Some points, one per row:
[-59.  61. -48.  45.  61.  13.  35. -25.   5.  -2. -16.  16.]
[ 25. -27.  12.  -7.  -4.  32.  -6.   4. -11.  -3.   3.   0.]
[ 13. -15.   8.  -3.  -4.  16.  -1.   1.  -6.  -4.   1.   1.]
[ 31. -36.  22. -17. -21.  11. -13.   9.  -5.  -2.   8.  -3.]
[ 12. -11.  13. -13. -19. -17. -11.   8.  -1.   4.   6.  -6.]
[-22.  28.   2. -16. -28. -90. -19.  14.  22.  11.   4. -14.]
[ 56. -63.  36. -29. -40.  26. -19.  18. -15.  -6.  14. -10.]
[-50.  55. -32.  27.  34. -17.  21. -18.  14.   1. -11.  14.]
[-31.  36. -23.  16.  24. -12.  16. -10.   8.   2.  -6.   6.]
[-71.  78. -56.  48.  65.  -5.  38. -31.  13.   3. -23.  18.]
[ 65. -77.  46. -33. -40.  37. -24.  20. -20.  -3.  14. -10.]
[ 82. -88.  64. -57. -77.   0. -46.  33. -14.  -1.  24. -23.]
[-37.  44. -27.  20.  23. -24.  14.  -9.  10.   2.  -8.   6.]
[-29.  30. -12.   1.  -4. -52.  -2.   1.  14.   7.   2.  -1.]
[ 3. -5.  7. -2. -6.  1. -6.  4. -1.  2.  1. -3.]
[ 33. -39.  35. -36. -49. -36. -29.  20.   2.   3.  13. -18.]
[-46.  52. -41.  36.  50.  13.  34. -19.   3.  -1. -18.  17.]
[ 25. -30.  12.  -4.   1.  44.   2.  -1. -12.  -5.   3.   2.]
[-45.  49. -35.  33.  40.   0.  23. -18.   8.   0. -14.  12.]
[-44.  48. -26.  19.  24. -30.  12. -10.  12.   5.  -7.   6.]
[-16.  19.   4. -11. -26. -72. -16.  14.  16.  10.   5.  -9.]
[-22.  26. -10.   4.  -1. -41.  -3.  -2.  11.   6.  -1.  -3.]
[ -8.  12. -24.  29.  47.  65.  31. -18. -11.  -5. -12.  15.]
[-41.  45. -36.  34.  43.   7.  25. -16.   7.   1. -12.  13.]
[-43.  49. -36.  27.  33. -17.  19. -16.  13.   1. -12.   7.]
Then 16 other points, each followed by its number:
[-34.  39. -33.  32.  42.  14.  26. -15.   4.   1. -11.  16.] 0
[-12.   8. -12.  11.  15.  11.   9.  -6.   0.  -1.  -3.   5.] 1
[ 40. -43.  41. -40. -55. -31. -34.  23.  -2.   1.  15. -17.] 2
[ 1. -1. -1.  3.  3.  5.  3.  1. -3. -2. -1.  2.] 3
[-2.  1. -1.  3.  7. 12.  3. -2. -4.  1. -2.  4.] 4
[ -4.   6.  10. -16. -21. -49. -17.  11.   8.   7.   5.  -9.] 5
[ 14. -15.   3.   0.   5.  31.   7.  -2.  -7.  -5.   2.   4.] 6
[  97. -106.   76.  -67.  -86.    4.  -53.   39.  -17.   -2.   27.  -26.] 7
[-30.  38.  -6.   0.  -8. -66.  -8.   0.  17.   4.  -2.  -4.] 8
[ 5. -6.  3.  0.  5. 18.  2. -1. -7. -2. -1.  3.] 9
[  1.   4.  11. -17. -28. -47. -17.  12.   9.   5.   5. -13.] 10
[ 39. -44.  24. -17. -20.  37. -12.   8. -12.  -5.  10.  -3.] 11
[ 24. -20.  27. -29. -42. -42. -26.  20.   4.   4.  11. -13.] 12
[-72.  83. -61.  56.  75.  13.  44. -36.  11.  -2. -23.  22.] 13
[ 42. -49.  24. -13. -14.  50.  -7.   7. -19.  -4.   8.   0.] 14
[ 4. -6.  3. -3. -3.  7. -1. -2. -1. -2.  1.  0.] 15
Which of these numbered points is nearest to each point below, looking only along the 2 directions in which the first points spread most? Its number follows each.
[  0.   2.  11. -20. -31. -58. -19.  12.  11.   7.   3. -14.] > 10
[ 20. -23.  27. -26. -35. -32. -21.  15.   0.   2.  10. -11.] > 12
[  90. -101.   74.  -65.  -87.    4.  -51.   37.  -14.    0.   29.  -25.] > 7
[  2.  -2.  15. -18. -29. -52. -20.  13.   9.   7.   9. -11.] > 10
[-12.  15. -17.  17.  26.  26.  15. -13.  -1.  -2.  -5.  10.] > 1
[-26.  23. -17.  14.  16.  -4.   9. -10.   4.   1.  -7.   6.] > 1
[ 45. -48.  19. -11. -11.  61.  -1.   5. -18.  -8.   8.   0.] > 14
[-14.  19.   5. -10. -26. -72. -18.  12.  18.   9.   3. -12.] > 5
[ 38. -48.  15.  -3.   5.  71.   4.   0. -21.  -7.   4.   6.] > 14
[ 41. -46.  42. -40. -59. -35. -35.  25.   0.   2.  17. -20.] > 2
[ 1. -4. -1.  3.  2.  6.  1.  2. -5. -3.  0.  1.] > 3
[  4.   2.  12. -17. -24. -49. -17.   8.   9.   8.   5. -10.] > 10
[ 4. -4. -3.  7. 10. 24.  7. -3. -6. -2. -1.  1.] > 9
[  -5.   10.   22.  -33.  -54. -109.  -35.   22.   24.   13.   11.  -23.] > 10
[ 42. -47.  11.   0.   5.  85.   4.   0. -24. -10.   5.   3.] > 14
[ -8.   9.   3.  -6. -13. -34.  -8.   8.   9.   6.   4.  -7.] > 5
[ 106. -121.   73.  -61.  -79.   41.  -42.   35.  -26.   -5.   26.  -20.] > 7
[ 38. -41.  37. -35. -45. -19. -27.  17.  -2.   3.  13. -14.] > 2
[ 46. -51.  27. -13. -14.  54.  -6.   8. -19.  -7.   8.  -2.] > 14
[  89. -100.   70.  -64.  -83.    7.  -48.   35.  -19.    0.   27.  -25.] > 7
[  88. -101.   70.  -62.  -86.    0.  -51.   34.  -17.   -1.   24.  -24.] > 7
[ 20. -21.  16. -15. -20.  -3. -11.   9.  -5.   1.   5.  -4.] > 15
[ 43. -48.  16.  -3.   0.  71.   1.  -3. -21.  -7.   3.   5.] > 14
[ 22. -22.  29. -33. -44. -47. -28.  20.   5.   6.  11. -14.] > 12
[-37.  45. -33.  29.  43.  12.  27. -19.   6.  -1.  -8.  14.] > 0
[-56.  65. -24.  12.   5. -96.  -1.  -3.  30.   9.  -5.  -2.] > 8
[  92. -107.   68.  -55.  -69.   32.  -41.   30.  -21.   -4.   23.  -19.] > 7
[ 85. -94.  73. -63. -87. -15. -54.  37. -11.   1.  29. -26.] > 7
[ 84. -91.  67. -56. -80.   2. -44.  36. -14.   0.  22. -21.] > 7
[ 34. -38.  24. -19. -26.  12. -12.   9.  -9.  -3.   9.  -7.] > 11
[ 19. -26.  -5.  16.  27.  84.  20. -13. -19.  -9.  -6.  14.] > 6
[-38.  46. -13.   3.  -1. -71.  -5.  -1.  18.   7.  -4.  -2.] > 8
[-43.  49. -22.  13.   9. -56.   1.  -4.  19.   6.  -8.   1.] > 8
